One vector is turned by the same rotation once a step. Each row is the vector after some number of steps, and that number follows the row.
The counts run from 0 to 62.
4; 18; 8; -13; -13; -18; -23; 6; 13; 4; 3; -13; 33; 1; -14; 9; 1; 0; -19; 5; 17; -6; 0; -13; 14; -10	42
-4; 15; 5; -3; -18; -20; -6; -10; -14; -5; -27; 8; -28; 8; -4; 21; 8; 16; -14; -4; 1; 24; 2; -5; 2; -25	0
-14; 3; 7; 6; -17; -23; -11; -10; -4; 11; -14; -2; -1; -2; -20; 17; 3; 24; -4; 6; 15; 27; 7; -14; 10; -26	3
-8; 0; 18; 19; 3; -5; -18; 8; 1; 4; -27; 5; 24; 14; -4; -10; -22; 13; -14; 11; 1; 8; 23; 19; -1; -5	22
-7; 1; 9; 6; -22; -20; -10; -10; 5; 14; -8; -1; 4; 1; -19; 12; -4; 27; -6; 11; 16; 18; 8; -21; 3; -28	4
-12; 13; 21; 0; 3; -2; -19; 17; -3; 5; -35; 8; 15; 10; -5; -17; -18; 10; -26; -6; 5; 22; 6; 19; 10; 4	24
-8; -2; 6; 2; -8; -14; -20; 20; 6; -5; -11; -9; 6; 11; 19; 7; 0; -13; -24; -8; 7; -5; 29; -7; 0; -26	32
13; 8; 8; 0; 8; 6; -30; 17; 11; 17; 9; -7; 34; 8; -10; -9; -18; -5; -14; 20; 1; -21; 5; 8; -3; -2	58
-16; 4; 4; -3; -15; -14; -26; 32; 11; -5; -1; -10; 5; -3; 14; 7; -1; -10; -16; -21; 14; 7; 17; -9; 16; -15	30
-10; 8; 6; -3; -12; -19; -6; -10; -7; -5; -25; 12; -20; 5; -12; 18; 3; 25; -11; -1; 4; 26; 0; -12; 7; -28	1
-14; 9; 25; 12; 3; 1; -11; 9; 0; 8; -29; 4; 16; 15; -9; -14; -22; 12; -25; -1; 4; 12; 10; 25; 4; -1	23
-3; 7; 15; 10; 4; -21; -17; 6; -5; -16; -24; -1; 11; 21; 7; 2; 0; 3; -32; -2; -8; -4; 29; 8; -8; -25	35
-7; -1; 19; 19; -1; -11; -28; 22; 1; 12; -5; 3; 13; 4; 0; 2; -20; 15; 0; 7; 3; 1; 25; 7; 10; -32	19
-14; 15; 5; -10; -8; -9; -23; 30; 8; -5; -7; -9; 8; 0; 10; 5; -6; -8; -17; -24; 12; 17; 12; -6; 23; -9	29
7; 25; 11; -14; -5; -16; -22; 6; 19; 6; -3; -18; 34; -6; -6; 3; 5; -7; -28; 0; 23; -11; 0; -12; 19; -12	43
-7; -3; 7; 8; -23; -21; -15; -7; 4; 19; -12; 0; 14; -3; -9; 2; -8; 15; -4; 23; 18; 9; 7; -18; 15; -23	5
-1; 5; 14; 5; 6; -26; -11; -1; -11; -20; -30; 8; 14; 22; -1; 9; 2; 8; -33; -2; -9; -1; 18; 4; -8; -19	36
-3; 19; 15; -13; 4; -27; -14; -7; 0; -11; -13; -1; 31; 15; -23; 2; 6; 13; -26; -4; 6; 14; 8; 2; 2; -15	39
-16; 17; 12; -15; -2; 1; -16; 18; 12; -3; -26; 4; 14; 4; -5; -9; -3; 8; -26; -17; 14; 22; 1; 10; 18; 7	26
21; 27; 11; 9; 7; -9; -23; 20; -2; 0; -12; -10; 5; 6; 4; 6; 7; -16; -27; 2; -7; -30; 0; 4; 9; -20	47
18; 18; 11; 5; -7; -17; -20; 16; 11; 11; -5; -19; 18; 1; 7; 9; 4; -16; -32; 8; 7; -26; 2; -8; 10; -17	45
14; 8; 11; -7; 15; 3; -32; 11; 10; 17; 18; -4; 38; 7; -23; 5; -9; 3; -4; 13; 10; -8; 6; 4; -2; -12	56
15; 13; 9; -1; 16; 15; -25; 18; 16; 17; -7; -2; 21; 15; 1; -14; -19; -15; -26; 5; -9; -10; -2; 13; -4; 9	60
-9; 8; 11; 7; -3; -12; -28; 27; -6; 11; 3; 7; 0; -4; -6; 12; -9; 18; 11; -5; 12; 9; 26; -2; 21; -32	17
-1; 17; 8; -17; 3; -23; -13; 1; 13; -7; -10; -3; 37; 8; -27; 6; 4; 12; -27; -1; 11; 11; -1; -4; 5; -8	40
-8; -4; 2; 7; 2; -19; -21; 18; 0; -10; -14; -4; 6; 15; 18; 13; 2; -9; -29; -9; -4; -6; 28; -2; 0; -24	33
-8; 11; 14; 0; 0; -13; -28; 30; -4; 10; -7; -1; -6; -10; -7; 11; -2; 16; 9; -8; 12; 20; 20; -4; 24; -29	16
9; 24; 20; 18; -3; 0; -12; 14; -8; 13; -41; 6; -15; -11; 3; -2; -1; 4; -19; -3; 7; 5; -14; 13; 26; -3	11
11; 25; 9; -1; -6; -10; -19; 15; 18; 6; -7; -18; 26; -2; 1; -1; 10; -12; -27; 2; 15; -18; 3; -14; 12; -15	44
18; 35; 15; 3; 29; -12; -18; 14; -16; -7; -5; 3; -2; 14; -12; 17; 11; 3; -16; -7; -8; -5; 4; 11; -1; -24	50
12; 19; 12; 20; -17; 1; -15; 8; -7; 17; -41; 0; -13; -11; -1; -5; -7; 4; -17; 8; 6; -1; -11; 10; 22; -8	10
17; 23; 12; -9; 26; -6; -15; 13; -2; -12; 10; 4; 13; 11; -20; 20; 7; 16; -4; -8; -2; -1; 7; 7; 0; -25	52
2; 23; 19; 5; 0; -3; -11; 19; -2; 3; -26; 4; -18; -9; -9; 6; 2; 9; -7; -15; 10; 16; -4; 10; 27; -14	13
-13; -1; 5; 0; -6; -17; -26; 32; 7; -9; -3; -11; 2; 6; 22; 5; -1; -16; -20; -15; 5; 1; 22; -8; 4; -23	31
19; 35; 11; 2; 17; -9; -13; 16; -11; -7; -14; 4; -2; 15; -9; 14; 10; -3; -24; -1; -12; -19; -3; 12; 2; -17	49
23; 18; 9; 5; 2; -9; -18; 20; 5; -2; -15; -12; 13; 5; 7; 2; -1; -15; -29; 11; -3; -27; 3; -3; 15; -15	46
13; 18; 7; -11; 17; -4; -30; 17; 8; 4; 22; 2; 28; 11; -29; 17; 1; 13; 0; 1; 5; -1; 10; 3; -3; -16	54
-9; -6; 17; 20; 4; -7; -24; 13; -6; 12; -20; 2; 17; 11; -7; -1; -27; 14; -12; 10; 0; 3; 22; 17; 6; -10	21
-2; 25; 6; 5; 4; -4; -13; 23; -1; 9; -16; 3; -20; -7; -10; 13; 5; 10; -1; -16; 15; 20; -1; 1; 28; -23	14
10; 19; 11; -6; 17; 20; -25; 25; 11; 4; -7; 2; 11; 16; -3; -7; -11; -17; -26; 0; -8; -12; -8; 19; -3; 6	61
14; 30; 8; -5; 32; -8; -21; 17; -7; -11; -4; 4; 2; 15; -24; 24; 15; 11; -7; -7; 0; 0; 1; 10; 3; -24	51
-12; -9; 17; 18; -3; -11; -21; 21; -7; 18; -16; 1; 17; 13; -3; -2; -21; 22; -6; 14; 6; -2; 25; 13; 10; -27	20
-6; -3; 12; 14; -1; -26; -19; 16; -7; -11; -18; -5; 6; 17; 19; 6; -2; -1; -28; -2; -12; -4; 28; 4; -2; -30	34
15; 8; 12; -3; 12; 1; -29; 18; 16; 18; 16; -1; 40; 10; -15; -9; -9; 0; -8; 15; 9; -14; 8; 10; -3; -6	57
3; 13; 11; 24; -21; -5; -11; 0; 0; 21; -38; -4; -1; -9; -2; -6; -15; 0; -21; 20; 15; -4; -3; 5; 16; -6	9
-12; -5; 9; 13; 0; -13; -31; 20; -1; 17; 5; 2; 4; 5; -1; 7; -14; 16; 7; 4; 15; 5; 27; 4; 12; -34	18
9; 26; 9; -4; 24; -9; -27; 12; -3; -1; 15; 7; 15; 12; -28; 22; 4; 9; 3; -7; 0; 3; 9; 5; 1; -20	53
-2; 1; 4; 14; -26; -7; -16; -1; 2; 24; -23; -2; 16; -5; -7; -5; -15; 9; -14; 26; 19; -8; -3; -6; 14; -13	7
-2; 15; 13; 0; 2; -26; -9; -4; -7; -19; -26; 3; 19; 24; -15; 9; 5; 11; -31; -3; -1; 5; 13; 11; -5; -15	37
-4; 18; 11; 1; 2; -13; -19; 26; -6; 8; -13; 7; -15; -5; -5; 16; -1; 13; 8; -14; 14; 18; 10; -3; 22; -28	15
0; 26; 10; 8; -5; -1; -12; 16; -5; 9; -37; 6; -19; -2; 0; 3; 3; 8; -15; -7; 7; 11; -9; 5; 22; -13	12
15; 14; 14; 2; 8; 13; -29; 16; 11; 11; 0; -4; 25; 15; -6; -9; -18; -13; -20; 11; -3; -16; -2; 16; -1; 4	59
5; 19; 9; -12; -9; -21; -12; -6; 10; -4; 0; -12; 35; 10; -21; 5; 9; 8; -26; -1; 21; 6; 1; -5; 10; -11	41
11; 26; 9; -12; 19; 15; -17; 23; 14; -1; -9; 6; 5; 16; 3; -9; -5; -21; -26; -9; -13; -4; -6; 18; -4; 3	62
9; 8; 6; -4; 17; -7; -30; 12; 11; 6; 19; -1; 36; 10; -28; 7; -6; 14; -3; 7; 11; -2; 12; 4; 5; -13	55
-15; 8; 19; -6; -1; -6; -20; 14; -1; -3; -36; 5; 15; 2; -6; -14; -16; 14; -27; -10; 11; 26; 2; 22; 12; 8	25
-3; 25; 12; -8; 5; -31; -13; -6; -7; -15; -19; 1; 22; 20; -15; 6; 8; 12; -33; -4; 3; 9; 9; 3; -2; -11	38
-9; 8; 4; -1; -22; -25; -5; -13; 0; 0; -15; 6; -11; 0; -18; 14; 3; 25; -3; 2; 7; 24; 9; -18; 8; -29	2
4; 9; 9; 20; -21; -10; -15; 0; 5; 27; -31; 3; 4; -6; 2; -2; -19; 13; -13; 26; 11; -4; -2; -1; 20; -14	8
1; 1; 11; 11; -30; -15; -10; -7; 7; 23; -18; -6; 7; -8; -10; -4; -16; 19; -9; 21; 17; 8; 3; -13; 16; -19	6
25; 31; 9; 9; 15; -9; -20; 15; -6; 1; -18; -2; -2; 4; 3; 9; 14; -6; -28; 4; -9; -20; -5; 2; 4; -15	48
-13; 16; 10; -14; -5; -2; -18; 21; 17; -5; -14; -6; 13; 1; -5; -8; -9; 3; -23; -18; 19; 21; 7; 7; 21; 3	27
